One hidden turn or mirror swaps the rows below in pairs. Which row is each named row swapped with?
kupa: [ 22   7   3  -6   6   9 -11  24   8  -9  38 -16 -23 -15  -5  10   2  11]
vur: [  5  20  12   8 -23  22  -2  -5  -3   2 -23  -8 -17 -30 -10   7  -2  14]
Satad: [ 24  14  -4  -2   7   8 -10  24   4  11  20   6 -16  -8   1   5   2 -30]
nidu: [ 14   8  -5   0  20  15   2 -22   3   9  -4  -2   6 -21  -8   9   6 -15]
Tamig: [ -3  19   3  12  -5   6  -8   9   7   6 -35   3 -24 -15 -12   2   0  29]
Natev: [ -1  27  -3  22  11   1 -10  -5   4 -11 -12   0  -8  -2 -26  13  -8  13]
zatef: [ 23  25  10   8  15  16  -8  33   3   3  20   0 -16 -28   5   4  -1  24]
Nipi: [  9   7  -4 -15 -12  15  -1   5  13  30  -5  10 -25 -17 -19  -8  -2  25]
nin: [-17  -1  22   2  12  -5 -12   2  17   0   7  15 -36 -19 -20  -8  -2 -15]
bosal: [ 15  -9 -17   4  20   8   0  14 -12  14  15   9 -18 -23  -6  -5 -15  -2]
Diba: [ 11  21  -3  -5  -3  22   1  -5   2  24 -24  -6  -7 -30   2  -4   4  15]
Mefe: [ 17   5  15 -10  15   5 -17   1   4  -8  37 -20 -20  -9   3  -1   2   5]
Gari: [-15  19  13  -6  -6  -6 -15  15  30 -17  -8   0 -20 -12   6   5   1  17]
zuka: [-13  19   7   7  12  -3 -34 -21  -2  -1   3   7 -38  -1   1  11  -1   3]
rogi: [ 22  20 -21  -9  -1   4  -5  10   2  10 -22  -7 -24 -26   2  19  16  13]
depam: [  5  -6   2  -7  22  -5  -6 -13   7  -5   6   3 -23 -14 -11   7  12  39]
sif: [ 27   4  16  17   1   5 -23   9  17  27  -2  -3   1 -28  -5  11  -4  18]
Vup: [-14   6 -12   0  18   3   0  10   2   0   9  24 -19 -23  -4  13 -24  18]
Sufot: [ 12   3  16  18   0   6  -5   0  17   3   5  18 -43 -27 -13 -24  -1  -7]
Gab: [ 31  28  -3  17  14  12 -11  35   8   6  10  13 -25 -13  -1  -1   1   2]
tefek: [  1   4   7  23  15  -3   6  -9   9   1  22   5 -13   4  -3 -10 -16  -4]
Pugo: [  7   3   9  25  -5  14 -10   9   2   3  -9  -5 -28 -29  11  11  -3 -27]
nufol: [ 10  10  -8   8  -7  19   2   1   3  11 -15  -6  -5 -21 -23  -7  13 -21]
nel: [-12   8   6  -1  -6  15 -14  -7  11  -5  29  20 -15 -34  20   9   6  -3]
Gosev: [ 19   5 -18  -3   4  17 -12 -12  12  18  16  -6 -24   7  -7 -11  -5  -6]
nusul: [ 19   0   2   0  10   5 -10   6  -2  -3  15   3  -4 -10  10  35  -3  29]
saze: [ 45  19  16  11   8  -2  -9  -3   8  16  -6  11 -12 -16  -3   9   1  -6]
supeg: [-23  24   1   6   7   2 -34  -7   5   7  -1 -10  -2  -7  -4  14  -6  15]
Ponep: [ -1 -10   0 -13   3  13 -15 -21   7  10  13  -1 -10 -13  14   8   2  31]
Gis: [ 14 -10  -7   5   7  18 -13  29  15  -1 -23  18  -8 -11   6   5   4   4]
sov: [-12 -17  -4  -7   0  -6  -8   1  11 -11 -20   6 -13 -17  -1   0  -3 -15]
Gepab: [  7  19  -5  -7   3   7  -9  -3   4 -17  23   5 -13  -9  14   8   3 -27]
sosu: [ -4   0   5 -29   3  28 -15  -5  -1   1   5   3  -5 -19   2  23  13  10]
des: [ 13  -2   3   2 -13  14 -10 -12  -1  -1  23  -7  -7   1   4  12  -2  32]
Zil: [ -6 -22  -4   3  -2   3 -13 -17   7   8  33   1 -22 -19  -8  12  -2   1]
kan: [ -6  23  16  -4  -6   2  -5  18  23 -15 -10 -14 -32 -23 -25  -3   3   4]
revab: [  0 -13 -12  10  -1   6 -19 -21  14  26   0  -3 -40 -17  -3  -1  -2   2]
gogin: [  4  -2  14  -8   8  18  -8 -22  12   2  -7  -3 -22 -41 -13  11  -4 -18]
bozaz: [ 13  20  18  -5   2  19  -7  -9  25   1 -26   4 -39 -31   3  10   4   0]
diven: [ 15  20  -3  -3   7   6 -10  40   6   6   2  -3 -20 -42   4  12   6  -1]
Patin: [ 13  28  -5  14  -6   8 -12  26  11  13  35   3 -14 -19   9   1   8   2]
vunek: [-15   3   6  -7  15 -11 -13  18  25 -11  16   5 -15  -5  -7 -10   3  22]
bafoz: [  7  18   0  13 -10  14   1   5  22   9   4  19 -10 -20   0 -27  10   1]
Mafe: [-19  14  27  11  -3   0 -13   6  30 -13   3   9 -11 -28  -7  -5  14   2]
poso: [  5  27  16  -3  -7   0  -5   7  17   1 -13 -21 -33 -29 -12 -12  -4  -6]
bobid: [ 20  20  -3  -8  19  18  -8 -12  14   4  27   6 -28   6  10   4  -2  17]
Nor: [-17  12  16   0  10 -10 -17   6  27 -24   3  18 -26 -18   2  16  -3   3]
dagu: [ 27  -7   3  27  -3   3 -26   8  10   2   3  -2 -24 -19  -2  33  -4  15]

nufol pairs with Zil
nusul pairs with Tamig
Ponep pairs with Diba
Pugo pairs with tefek
Mefe pairs with poso
Patin pairs with Mafe

One hidden turn or mirror swaps the rows below in pairs. Which row is each named row swapped with?
Mibo: [  8   1   6  -2  13  -3  11 -25  14 -18 -13 -19  20  -1 -18  10   7 -12
   1  -6  26]
Vut: [-24   8   1  21   7  21   5   3   8   4   1  25   2  15 -20   4   2 -19
  20 -19  11]
gat: [-26   6   0  22   4  19   1  -2  11   2   2  28  -8   8 -26   4   4 -23
  19 -12  12]
Meke: [ -1   5   4  15   9  15   3   8  -1   1  14  22 -19 -12   1  -5  25 -17
  12 -16 -27]
Dege: [  2 -22   4 -21  10 -12  21   7  27 -20 -16  -4 -10 -34   0   3   8 -22
   7   0 -11]
Geb: [  8 -18   8 -20   1 -16  19  10  26 -24 -13  -3  -9 -24   8   0  -2 -21
   7   1  -4]
zap: [ -3  12   3   9  10  13  -3   3  -6  -4   8  25 -13  -8   2  -6  24 -16
  20 -11 -27]
rirug: [  8   8   5   7  10  11   3   6  -5   4  10  26 -11 -13   3  -4  21 -19
  15 -16 -29]
bomet: [-23  -1   0  23  12  28   7   4  12   2  -2  25  -1  10 -21   7   3 -13
  15 -15  18]
pogom: [  3  -2   9  -4  17  -7  19 -28  11  -6  -6 -16  24   6 -12   9   4 -15
   5  -7  23]
fuso: [-27  10  -6  19  12  23   9   2  12   5   6  17   1  14 -21   0   3 -16
  18 -21  14]
lugud: [ -1 -16  10 -19   6 -19  20   9  28 -20 -14  -4 -16 -24  10   8   3 -21
   2  -2  -5]
dula: [  3   3  10  -2  17  -8  24 -31  10 -12 -12 -20  20  -1 -15   7   4 -11
   4  -9  19]
lan: [  1   5   1   7  10  11   0   9  -3   0   6  32 -20 -11   1  -1  22 -14
  19 -16 -25]
pabe: [  4  -1   6   2  18 -13  19 -24  14 -14  -7 -12  26   1 -21   9   7 -20
   0  -7  25]
Lasig: [-28   7   4  18  17  20   6  -4  10  -1   5  27  -7  14 -23   5   3 -14
  21 -15  14]
Kife: [ -2 -19   9 -22   6 -15  25  13  24 -19 -17   0 -14 -29   8   0   2 -17
  10  -3  -8]
Vasa: [-29   3  -1  19  14  25   5   3  14   1  -1  25  -4  12 -21   6   0 -16
  20 -13  14]
mor: [ -4 -22  13 -18  10 -13  21  10  26 -22 -17  -3 -15 -26  11  10   3 -19
   6   0  -8]
Zala: [  2   5  12   0  17  -6  16 -27   6  -8 -16 -15  21  -2 -20  13   8 -17
   0 -11  25]
solep: [  1   1   6  -3  17  -6  23 -29  10  -5  -9 -16  18  -5 -17   6   3 -20
  -2  -9  28]
liro: [  1 -20   5 -22  14 -12  21  11  27 -20 -13  -2 -10 -21  18   9   6 -14
   8   4  -5]
bider: [  4  -3  11   2  16  -6  19 -26  15  -8 -15 -15  23  -7 -24  10   6 -24
  -3  -8  21]
lazog: [  4   7   3   3   5  10   1   7  -7   6  10  23 -14 -12   0  -5  21 -21
  18  -9 -28]
kedas: [  2 -19   5 -23  11 -15  21  14  23 -24 -17  -2 -13 -24   6   8   8 -20
   6  -1  -9]
rumov: [  0  10   9   5  10  13   5  14  -2   1  12  26 -13 -11   7   0  19 -20
  15 -20 -28]
mikup: [-23   5  -1  26   7  16   9  -3   7  -3   1  26  -7  16 -22   2   0 -16
  20 -22  14]
sike: [  4   8  -1   8  15   6   1  10  -3   1   9  29 -25 -13   6  -1  20 -22
  14 -13 -21]
goz: [-26   2   2  23  10  23   6   4   8  -5   1  31  -2  14 -13   1   1 -21
  16 -20  11]
taba: [  0 -19   4 -19   7 -13  24  13  27 -23 -14   1 -14 -29  10   8   4 -24
   4  -4  -6]
figo: [  3 -18   0 -19  11 -19  22  13  28 -26  -9  -1  -6 -27   6   4   8 -17
   8  -1  -9]
limun: [  1  11   0  11  13  12   5  10  -9  -4   9  24 -13 -16   3  -4  22 -20
  11 -17 -26]
mifiv: [  3  -4   4   0  14 -11  13 -25  12 -15 -16 -15  24   3 -20   6   1 -15
   1  -6  24]
Zepe: [  1 -16   7 -20  10 -14  25  10  21 -24 -17  -3 -12 -23  13   9  -2 -20
   6   0  -5]
bimu: [ -2 -17  11 -20  10 -15  26   8  27 -26 -15   1 -11 -24   7   7   7 -18
   5   1 -14]
dit: [-31   4  -3  23  13  17  10   1   8  -3   3  25  -5  11 -24  -2  -2 -18
  18 -14  14]
luz: [  6  10   2   9   6  15   0   9  -2   3   9  27 -12 -13   0  -4  23 -14
  12 -19 -25]
Bez: [  5   0  11   1  17  -4  17 -29  10 -13 -14 -10  22   5 -18  12   5 -20
   3 -11  27]
Nak: [-29   5  -2  16  11  20  14   0   9   6   8  19   0  16 -24  -1   1 -19
  21 -18  14]
zuzos: [  0  14  -1  11   4   9   2  12  -5  -5   5  21 -17 -10   6   1  23 -17
  17 -19 -28]
Regu: [  8 -18   1 -17   8 -17  16  11  23 -25 -18  -4  -5 -26  11   0   3 -15
   4  -1 -11]
Fufa: [-27   5  -1  18   7  19   1   5   9   2   2  27  -6  13 -26   4   0 -19
  18 -12  12]
gev: [  2 -14   6 -23   6 -13  22  11  27 -23 -16  -2 -10 -26  12   2   7 -18
  13  -1 -13]
rofi: [  3   0  12   0  15 -11  22 -26  15  -9 -12 -15  23   2 -22   7   9 -15
   1 -10  23]
feken: [  2   6   1  11   3  18  -1   8  -1   0   9  25 -13 -18  -1  -1  25 -19
  14 -21 -24]
disiz: [  0 -13   1 -23  12 -12  24   9  25 -18 -15  -5 -15 -31  12   4   4 -18
   4   2  -5]
febe: [  2   0  11  -4  14  -8  17 -29  13 -11  -9 -21  17   0 -18  11  10 -13
  -2 -14  22]
mamod: [  2   8   0   9  17   9   4  13  -3   1   6  28 -21 -15   9   2  25 -18
  12 -12 -22]
kese: [  1  -2  17  -1  14  -6  19 -31  10  -9  -9 -19  22   0 -19  10   9 -17
   1 -12  18]
Zelog: [  2   5   8   0  15  -7  18 -32  13  -9  -8 -17  21  -2 -23   9  12 -16
   3 -10  22]
pega: [-28   4   1  26  10  23   5   3   7   1   7  21  -8  14 -21   5   5 -23
  14 -13  10]
kunib: [  0  -1  14  -2  17  -6  24 -29  13 -15 -12 -14  23   2 -21  13   7 -18
  -2 -10  17]

Regu pairs with mifiv
lan pairs with Vut
zap pairs with goz
rofi pairs with kedas
fuso pairs with sike
gat pairs with feken
pega pairs with Meke
luz pairs with Fufa

